One turn or mirror swaps these rows in pairs. Which row does each one swap with?
The rows were stretched afterwards, more along some directions than others.
Vukob: [ 15.5  11.2   1.6   0.8  10.0   0.5  -3.0   0.0 -13.4   1.9   0.7  -7.5
   0.1 -13.9  -7.3  -8.7  -7.1]
nas: [ 13.5  15.2   8.5   2.1  21.7   8.3 -10.1   5.5 -43.1   7.8  11.8 -24.9
   4.1  -4.6   2.4   1.4  -7.1]
Tar: [ -1.5  16.2  20.1   7.6  13.2  -3.6  -7.3  -0.4 -39.0   4.5   3.8 -11.6
   4.7   2.3   4.2  -3.9 -14.5]
zasif: [  9.9   3.9  -6.9  -2.1  20.9  13.8  -7.8  13.8 -42.7 -23.4  10.0 -19.7
   6.4 -12.0   6.8  -4.2   5.3]
riri: [-11.6   9.6  -4.8  -0.7  -2.9  10.2   5.0   4.9 -24.3 -19.3   2.2 -14.1
   0.0  -4.0   2.4  -3.5  -5.7]
nupid: [ -5.5  13.0   1.2   6.4  -0.8   3.6  -7.0   2.7 -33.6 -17.3  12.7  -9.0
  12.0  -2.2   5.8  -6.7  -0.7]
lekem: [  8.7   3.4 -10.9  -5.9  16.2  14.1  -4.7  14.3 -40.8 -26.4   8.9 -19.7
   6.4 -13.0   6.1  -2.5   6.2]
fel: [ 11.0  15.9   7.8   2.4  22.7   9.6 -13.2   5.8 -47.7   5.0  14.2 -24.6
   7.4  -2.2   4.2  -0.9  -7.5]
kib: [ -7.6  15.5   0.3   3.9   1.9   3.8 -10.0  -0.1 -36.6 -15.5  10.9 -10.0
  12.6  -2.7   3.6  -4.0  -1.5]
kozum: [-16.7  22.4   3.6   5.5  12.9   7.1 -20.5  -3.9 -45.5   5.4   7.2 -11.8
   2.3  -5.9  -3.8 -12.1 -18.4]
Duz: [  0.2  17.2  19.2   6.9  13.8   1.3  -8.9  -0.6 -44.2   3.8   4.0 -15.7
   3.0   0.9   8.0  -4.0 -14.6]
legi: [ -6.8   6.5 -11.2 -14.9  -5.1   0.9   1.6  -3.4  -7.4 -15.2  -3.8  -2.1
  -2.3  -2.5  -1.8  -3.4  -4.7]
Raz: [ 20.3  14.0   4.5   1.7  17.8   3.8 -10.1   0.1 -24.7   3.7  -2.3  -8.7
  -1.1 -16.6  -5.8  -7.7  -7.6]
nof: [ 15.1   8.1  -1.6   2.7   9.4   2.2  -3.4  -2.6 -23.0 -12.5  13.2 -15.7
  -2.9  -1.7  -3.8  -3.8  -2.6]
kam: [ 16.8  13.0   7.7   2.6  26.5   7.6 -13.1   0.9 -38.8   6.8  11.2 -26.5
   5.0  -6.4   0.6   3.7  -6.9]
pip: [-18.8  19.8   4.6   6.6   8.8   7.1 -14.9   0.9 -48.8   4.3  13.4 -11.5
   1.7  -2.9   1.1 -15.4 -18.4]
viv: [ -0.7  13.5  17.9   3.9  13.2  -4.8  -6.3   1.1 -38.9   0.9   2.0 -12.0
   5.0   1.0   6.4  -4.2 -10.8]
Vinuf: [ 11.3   8.0  -3.2   3.4   8.5   5.2  -2.7  -0.6 -22.8 -12.9  16.2 -19.0
  -1.2  -0.9  -2.6  -3.0  -3.2]
satof: [  1.8  13.3  17.6   4.9  12.6  -3.8  -5.9  -2.8 -33.3   3.7   0.2 -13.4
   4.4  -1.8   2.0  -1.2 -12.2]
zogor: [ -1.1   2.7  -8.0 -13.9  -4.5   0.3   4.1  -1.1  -3.0 -14.8  -4.7   1.1
  -5.3  -3.3  -2.9  -3.5  -4.0]
sev: [ 11.3   2.1 -10.4  -5.2  16.6  13.5  -4.5  14.5 -37.9 -27.6   8.1 -18.3
   6.2 -14.1   7.0  -3.3   6.9]
pab: [-16.5  20.3   1.7   3.2   9.2   5.9 -17.9   3.0 -48.4  -2.9  12.0  -7.9
   6.8  -1.6   1.7 -16.5 -16.0]
rimav: [ 17.0  12.0   6.1   2.1  27.0   9.3 -12.5  -1.0 -40.5   7.9  10.6 -28.7
   5.6 -11.4   2.1   5.9  -5.4]
noval: [-11.2   9.2  -2.7  -0.4  -1.6  11.5   4.4   3.2 -27.8 -16.1   2.5 -16.2
   0.3  -4.3   3.7  -1.0  -7.7]
Sal: [ -3.0   7.1  -5.0  -9.5  -6.8   0.9   0.6  18.7 -19.4 -16.5   7.7   1.7
   5.0  -3.9   1.6 -20.2  11.3]
kiz: [ -2.7   7.3  -3.6  -9.1  -4.3   3.9  -0.6  21.7 -26.2 -18.2   8.7   1.3
   5.6  -2.6   6.3 -19.7  10.9]
fonin: [ 12.4  10.2  -0.8   2.5   8.1   3.7  -1.6   0.1 -21.8 -11.2  14.0 -18.1
  -2.2  -0.2  -4.9  -3.8  -2.1]
Nekes: [  4.9   5.4  -0.9  -8.7  -6.3  -0.9   2.1  20.1 -16.7 -16.4   5.5   4.4
   4.8  -3.3   3.2 -20.4  11.9]
zil: [ -3.0   5.2 -14.0 -18.0  -7.2   1.9   5.6  -0.3  -9.8 -18.3  -2.7  -0.1
  -2.8  -3.3   0.0  -4.7  -3.6]
Zutet: [ 20.7  11.6  -1.6  -0.6  10.8   4.0  -6.6  -1.3 -18.5  -0.3  -1.8  -8.6
  -0.3 -17.7  -4.6  -8.0  -6.6]
Fam: [-17.7  20.6  -1.6   4.0   5.8   7.4 -17.8  -1.9 -44.2   0.5   9.8 -11.8
   4.1  -6.0  -1.1 -15.3 -15.9]
kodi: [-10.6   9.6  -2.0   2.2   1.9  10.1   2.0   2.4 -23.3 -15.7   2.0 -14.3
  -0.2  -4.1   1.9  -3.6  -6.9]
Zus: [  1.2   7.5  -2.6  -8.2  -5.6  -0.3  -0.4  19.9 -20.6 -17.5   7.8   1.2
   6.1  -4.7   3.9 -19.8  13.2]
mido: [ -0.7  15.3  16.8   4.2  13.8  -1.8  -8.7  -2.4 -39.9   4.2   0.2 -13.7
   4.2  -1.7   4.2   1.1 -14.4]
ruv: [  2.6   7.7  -6.1 -10.7  -3.0   2.2   1.2  19.9 -22.3 -18.3   7.2  -2.2
   6.1  -5.2   5.2 -18.6  13.6]
topek: [ -3.0   6.0  -9.0 -13.8  -5.5   0.7   0.1  -2.8  -6.5 -14.4  -2.4  -0.6
  -4.6  -0.7  -2.8  -3.8  -6.1]
voze: [ -4.1   8.2 -11.0 -13.0  -9.3   3.9   5.3  17.7 -20.6 -18.0   7.6  -1.4
   6.5  -6.5   4.7 -17.4  11.8]
Linop: [ 12.3  14.3   4.0  -0.2  20.2   9.3  -8.8   3.0 -37.3   6.8  11.8 -25.4
   6.2  -4.4   3.2   3.6  -6.0]
tokil: [-13.5   9.2  -5.8  -0.2  -2.0  10.8   3.5   4.9 -24.0 -19.9   4.0 -14.9
  -0.2  -4.2   2.6  -4.9  -5.6]
Kebuz: [ 15.7   7.6  -2.9  -0.3   8.2   4.3   0.3  -0.8 -20.9 -11.8  13.2 -17.2
  -3.4  -2.3  -2.7  -3.2  -1.2]
Gotu: [ -7.9   6.3  -7.2 -12.3  -6.1   0.9  -1.4  -0.9 -10.5 -12.8  -0.3   1.6
  -2.5   1.6  -2.5  -6.9  -6.9]
repot: [ 13.2  14.6   7.9   3.4  24.9   7.8 -12.2   2.5 -42.5   7.6  13.5 -24.4
   6.6  -4.4   1.7   2.5  -8.1]
Gupot: [ -9.3  14.9  -1.4   2.9  -1.9   5.4  -7.2  -0.1 -34.9 -14.5  11.9  -9.2
  12.0  -3.3   5.5  -4.8  -0.8]
kar: [ -1.7   5.2  -8.6 -14.9  -6.8   0.4   1.8   0.4  -6.9 -16.6  -4.1   3.8
  -3.2  -0.9  -1.9  -6.7  -4.3]
Gup: [ -8.9  17.0  -2.2   6.1  -3.3   5.9  -8.2  -1.9 -32.0 -12.1  13.0 -10.1
  11.3  -2.8   2.8  -5.2  -1.6]
zap: [ 12.4   2.9  -7.0  -4.8  18.0  14.7  -4.4  14.9 -44.6 -23.5   9.8 -21.4
   6.4 -12.9   7.6  -1.8   5.5]
vak: [ 22.7  10.7   0.9  -0.3  14.2   5.8  -5.0  -1.1 -21.8   3.0  -0.7  -8.0
   0.2 -18.1  -1.5  -2.9  -9.0]
Zevem: [ -2.9  17.2  20.7   8.3  13.3  -2.3 -10.2   0.7 -41.6   3.1   4.0 -13.1
   5.7   1.9   5.5  -5.7 -12.9]

Zevem is swapped with kam
fonin is swapped with kib
zogor is swapped with kiz
Gupot is swapped with Kebuz
Duz is swapped with rimav
pab is swapped with Vukob
lekem is swapped with riri

